The rows of Z fall into 3 groups, and each row is roughly a mix of its group's hidden directions.
Z:
[[  3 -16 -34  27  -9 -22   1 -41   4 -41 -23]
 [ -6 -14 -18 -27  44 -50   3  -9  -7 -10 -26]
 [  4 -46   4 -25 -39   1 -24 -24  11 -16  27]
 [-14  20  16 -39  -1 -32  33 -24  20 -34   6]
 [ 37  15  -7  41   5  47   0   8  19  -8  24]
 [  3 -59  11 -27  -2 -33   0 -16 -21 -23  -5]
 [ -4 -29 -17   0 -18  37 -25   8  40  10  37]
 [ 34 -45 -15  12 -21   3 -39 -12  16 -17  21]
 [ 37  38  -4  22 -21  42  18  -6  -6 -11  23]
 [-35 -45 -10  -9  -4  13  20 -30   3   7  40]
 [ 15  21   3   4  35 -58   4  -6  -4  18 -33]
 [-31 -17  32   4  32 -37  -4   4  16  21 -34]
 [ 49 -24 -13  23  -6   3 -45  -9  25  -1  13]
 [-33 -45 -10 -19  -4  29   8   6  -6  24  38]
 [  1 -44 -26 -39   3 -26 -24   9 -34   3  -6]
 [ 12  34  13 -11  11 -44  20 -19 -29  -5 -36]
 [ -5   6 -28 -25  10 -29  39 -19 -34 -27 -20]
 [ -2 -27 -29  12  -9 -29  27 -43  -9 -29 -21]
 [ 34 -12  -8  39  17  15 -38   0  13  39  -1]
 [  5  49  23  13  39 -20  14   9   5  26 -24]
 [ 16  -7   9  11 -26  26 -39 -28  46 -18   4]
 [  8  20  26 -23   5 -50 -12 -33  14   7 -32]
 [ 28  50 -22  16 -42  17  -9 -15 -10 -13   4]
 [-17  49  12   4   8  33  31  27 -10  29   1]
 [ -8 -41 -34  23  15 -36  -6 -24  24  -1 -21]
 [  6 -17 -27  28   2 -31   0 -42  36 -20 -21]
 [-49 -33  23   7  19 -28  -4   8   1  10 -36]
 [  4  25  29 -19  -2 -47  -6 -32  -6  -4 -37]
 [-31  37  24 -15  27 -13  40   6 -17  14 -23]
 [-17 -53 -18   5 -11  26 -14  14  27  11  33]
 [-33   8   7 -24 -13 -24  40 -28   2 -41   5]
 [-26 -52  10 -19   8 -43  -8 -11  15  14 -17]
 [ 36 -42 -20  16 -16  13 -41  -5  13  -6  25]
 [ -2  28  41  -8   0  40  -9  39 -10  14  25]
 [  7 -27 -28   6  -1 -41  15 -49  10 -13 -21]
 [ 25 -25  25 -29  14 -30 -48 -13  17  -3  -1]
 [ 15 -64  -1  -8 -17 -27 -23 -20  12 -10   8]
 [ 33  44  12  19   4 -30 -10 -13  13 -17 -37]
 [-11  45 -10  16  34   9   1  16  24  45   1]
 [-11  30  22   7  26  24 -12  36  17  44   9]
 [ 10 -21  40   6  12  -1 -35   5  42  30  19]
 [ -3  -6  37 -12  25 -40  39 -17 -12  12 -26]
 [-27  -1   7 -26 -17 -25  34 -19  -8 -51   3]
 [ -7  19  -4 -45  16 -18  34   0 -45  -4 -19]
 [-10 -35 -10  20  12  47  15  35  -8  -6  31]
 [  4 -27 -23   5 -17  35  -3   3  40  21  41]
 [ 49  25   0  14   0  44  14  -6   8 -14  32]
 [  7  22   9  -5  31 -52   7  -7 -22  -4 -41]
 [ 46 -24 -24  27  -2  12 -35 -11  17  -7  28]
 [ 15 -12 -25  11 -26  45  11  15 -18 -14  45]
 [ 45  35  -2  19 -32  26   8 -17  -9 -15  25]
 [ 24 -30  -4  24  25   4 -46  15  31  25   2]
 [ 33  38   3  12  16  44   9  18   9   6  36]
 [-24  39 -17  41   8  36  17  19  -4  23  -1]
 [-12 -34 -22  16  -2  49  14  30  -6  -5  33]
 [ 40  12 -18   8   3  40  24   8 -24 -26  31]
 [ -6  41  27  15  10  36  -1  29  19  32  17]
 [ 18 -24  31  25 -15   4 -23 -16  52   6  20]
 [  9  10  19 -20   1 -55 -17 -33  20  13 -26]
 [-14  10 -42 -36   9 -11  26  20 -44   5 -10]
 [  4 -48  -8 -36 -11 -26  12 -10 -40 -16   4]
 [ 13  27  27 -16  -5 -45 -15 -37  11   1 -32]
 [ 39  46   3  25  -2 -23 -10 -20  15 -17 -28]
 [ -9 -23 -24  23  -9  51  17  28 -16 -11  28]
 [-51 -28 -19 -12 -11   2  16   9   2 -43  20]
 [  0 -20 -23  21  18 -40   5 -39  33  -9 -24]
 [-54 -55  -5  -4  -8  -4 -12  17  -8  -2  -7]
 [ 45  32 -26  23  -3  33 -16   3  16 -10  24]
 [-16  22  -2 -32   5   6  34  19 -55  -8 -14]
 [-19  50 -21  34  27  16   9  17  21  14 -11]
 [-38  19  14 -51   4  -9  36  -3  22   3  14]
 [ 50 -12 -10  39  10  10 -42   1   7  19  -1]
 [-38 -54 -12  -8 -27  14   3   6 -22 -17  17]
 [  4 -59  -7 -34  -4 -30  -2  -7 -28  -6   9]
 [  5 -15  20 -22  48 -51   5  -5   5  13 -18]
 [ 20  42 -18  19 -21  47  11  12 -14  -7  25]
 [ -1  35  29  13   4  37 -16  27  19  37  15]
 [-38 -53 -15 -11  -9  25   5   6 -12   6  33]
 [-37  22  28 -21  34 -13  28   6   8  32 -18]
 [-10 -55 -11  -1 -16   6 -21   3  35  19  32]
 [ 19  39  25 -14  12 -39  -8 -30  19   9 -30]
 [-18  11 -26  -7 -10   1  40   3 -44 -36 -23]
 [ 15  -3  29   3   2  10 -45  13  44  33  15]
 [ -4  18  30 -11  -6  41 -12  47 -14  20  27]
 [ 30   9  -2 -39 -19  -5 -56  11   5 -20   0]
 [ 13   2  43   7  -1  19 -34  10  37  34  21]
 [-42  29  20 -23  30  -5  34  13   0  26 -13]
 [ 27  10 -33  17  -3  50  14  15   7  -1  37]
 [ -3  39  31 -15   2  37  -2  39 -18  19  18]
 [ 43  41   6   5   9 -21 -25   5  38  -8 -19]
 [ 22  28  -4  20  -6  50   5  19  12  10  42]
 [-14 -30 -28  -3 -15  35 -20  19  31  15  37]
 [ 24 -16   9  20  42   9 -27  28  -6  42  -8]
 [  2  36 -23  44 -24  19  28 -31  11  -9  -3]
 [-34 -15 -11 -14 -26  27  28  10 -49  -3  14]
 [ 30 -30 -19  31  17  23 -39  18   7  22  17]
 [ 30 -35 -24  24 -36  12 -32 -14  -3 -22  14]
 [  8  14  10 -26 -11 -54 -17 -36  11   8 -27]
 [ -2 -21 -41  29 -11 -23  12 -38   8 -28 -23]
 [ 11  -8  43   7  -1  15 -37  15  40  27  20]
 [-41 -32 -16 -16 -13  28  20  16 -30  -5  29]
 [-39  32  22 -26  18  -7  38  14 -15  18 -19]
 [  3  40  32 -20  -1  36  -8  34 -14  25  18]
 [ 13  51  10  22  16 -18  17  -8 -23  -9 -42]
 [-21  48  21 -13  21 -18  41   4 -17  -4 -24]
 [-33  -8  25 -53   2 -21  32 -14  14  -1  11]
 [-26  46  18 -18  23  -5  39  14 -17  15 -19]
 [-21  51  22 -21  17 -13  31  15  -9  11 -29]
 [ 27  37  17  18  22 -31 -16  -4  30  -3 -36]
 [ 14 -17  15  32 -20  19 -39   3  45   2  24]
 [-10 -18 -26 -21   8 -28  39 -18 -44 -15 -15]
 [-41 -26  -1 -27 -14  27  24   4 -27  28  22]
 [-43 -48  -1 -16   2  20  17   2 -19  23  26]]
One row of each group comes first, with its name. Which group is each row after those in?
[  4  49  17 -18  -9 -43  10 -19 -21  12 -25] | (37)
[  8   3  36   1  15   7 -33  16  42  42  12] | (55)
[-29 -23  19 -31  -2 -36  19 -27  24 -31   4] | (108)

[-33  40  23 -16  21 -12  38   7 -14  15 -26] | (108)
[-34 -49  13 -31  -5   7  16 -12  -7  28  23] | (108)
[-43 -45  -3   6   7 -28 -25  20  14  24  -7] | (37)
[ 23  45 -18  29  -6  46   8  16 -10  -9  17] | (37)
[  1  10 -45  -8  -6 -31  36 -30   2 -22 -27] | (55)
[ 34   5 -12  49  17  20 -15  14 -39  13 -10] | (108)
[ 10 -41   0 -36 -32 -12  -4  -4 -37 -31  -2] | (55)
[  1  14   3  20 -46  51   4  16 -19  -3  25] | (55)
[  8 -66  -7 -16  -1 -34 -25 -11   4   2   4] | (55)
[ 42   9  -5  53   3   7 -19 -21 -19  20 -18] | (108)
[ 32  54  11   1  16 -18 -15  13  29   4 -28] | (108)
